Each path below is one point turned by a fixed rotation once a step. After each direction that follows a path, write how fast that rotation turns it, in degrees each step (0 if it stays still).
Each turn is a multiple of 5 degrees from 10 to 175, or 0.
Each row of a path follows its step; steps can be skipped.
Rotation 1:
step 0: [ 15   5  -4  11   2   1 -21  -8   7  19   5 -13   4  28  32   0  10 -17
  -8   5  -9  -8 -15  36   4 -13   4  -4  12 -40 -22 -25 -10 -23  20  12
 -22   9   7  -4   5 -15  11  -7 -15   1  20  14  14  14  -4 -13  20   8]
step 1: [ -7  12   2  20 -10  27  24 -12   7   1  14  35 -14  19  10 -10  27   1
  11  13  10 -21  -4   2  16  -5  12  -3  12 -21  15  -9   8  -2  42   8
  -3   6 -30  -1  -2  -4  -1 -28  -7 -10  -7   3 -19  23 -21  -1 -12  -5]
step 8: [ 18   9  19  18 -15   9   3  35  15 -18  22   7  -6  14   4  22  24  -5
  -5  15   1 -17  -4 -21  -1 -11  -9 -24   7 -24  15 -31 -21 -20   1 -21
   7   6 -21  -1   8  24   4 -11  -1 -10  27  12   2  20   7  -3  -8   5]
step 13: [ -8   5   2  12 -11   9   5  12   3   0  17  17  -9  18   8   6  14  -5
  -2  23  -3 -32  -7  12  24 -17 -15 -24  19 -12 -12 -20 -33  -8   6 -39
   4  12 -31  15  10  -4  18 -19  12 -26  19   1 -10   2 -12  -4   5  -1]
step 16: [ 28  12   4  14  -6   1 -12 -17   8   9   3  -9   8  28 -12  -2   7  13
  -5  28 -32   1 -10  -1  -1 -15  39  14  11   1   1 -33  16  -6   4  13
 -25   3  -6  21  16   1  25   0 -13  -3  14   6   1  37   1  -6   4  16]
step 27: [ 11  23  19 -13  32   5  14  -8  13  30   3  -6   2  25  -4  -2  17  17
 -20   4 -22   2 -13   0 -18  13  14   5   7 -16  -9 -29   6  -9  19  -4
 -21 -24 -16  10   8 -21  -6 -14 -23  -7  -5 -21  12   4  -9 -21  24   4]
step 28: [  1  17 -24  10  -1  13  -1   1   5  13  18   3 -11  27  20  -4   4 -25
  -9  36   6  -8  -4  16  -9 -21  38 -11  -4   7 -17 -27   9  -1  11  30
  -3   7  -1   8  -3  -7 -15 -25   0 -26   2   8   7  29  11   3  -1  13]
step 31: [  8   5  23 -11  -4   7  18   6  13 -17  25 -15  -8  25  -6  -5  22  -3
  13  34 -29  -2  -9 -12   1 -20 -14 -14  24 -20  16  -2 -43  -3  -8   9
  10  18 -11   8  -4 -15   4 -10  -6   7  -1  17 -29   8 -10   2   6  11]
Speeds:
[-7 -5 -3  1  1 -8 -1 -1  5  0 -7 -5  0 -1  1 -1 -4 -8  6  6  0  4  8  4
  3 -9  1  1 -1 -5  0 -2  5  1 -5  9  1  0  4  1 -6  3  0 -9 -1  7  6  0
  5  3  0 -6 -2  2] : 155
[ 5 -2 -6  0 -4 -9  2  9  2 -1 11 -1 -6  5 -6 -3 -4 -4  4  2  0 -5  2 10
 -6 -1 -2  0  1  3 -2  4 -6 -2  6 -1 -8 -3  7  4  4  0 -6  4  3  3  5 -1
 -3 -1  0 -2 -4 -2] : 140
[ 2 -4  8  9  0  7  5 -3  0  0  3  2 -3 -4 -6  7 -3  2  2  6 -4  5  1  2
 -5  4  2  4  2 -2  5 12 -3  0  4  4  6 -7  3  7 -3  1  4  1 -2 -3  0 -1
  5 11 -4  0  2 -1] : 170
[ -4  -1   7  -2   0  -5   4 -11   5   8   8   6  -3  -1  -3  -3  -8  -5
  -4  -4   8  -2  -2  -6  -5   6   2  -4   3  -1  -1  -3   1   0  -1   5
  -4  -5  -7   1   4   0  -1  -3  -4   2   4   6   6  -4   2   3  -6  -2] : 45
[  3   1  -3  -2   4  -2   1   5   1   5   4  -8 -10  -3  -3   1   5   0
   7  -2  -4  -1  -1   0  11   4   1   1   2  -2  -3   1   4   1  -4  -4
   6  -2  -7  -2  -1  -8  -2   0  -3   5   3   5   8   1  -1   8   8  -8] : 175
[ -7  -2  -6   1  -5  -2  -1  -4   2  -5  -3   1   2   2 -16  -1  -1   7
  -4  -3  -3  -8   5   0   4   2  -2   6   5   1   1   3   3   6   2  -1
  -1  -1  -5  -5  -1  -5  -3  -4   2  -7   4  -2   1  -2 -10  -5  -2   2] : 130
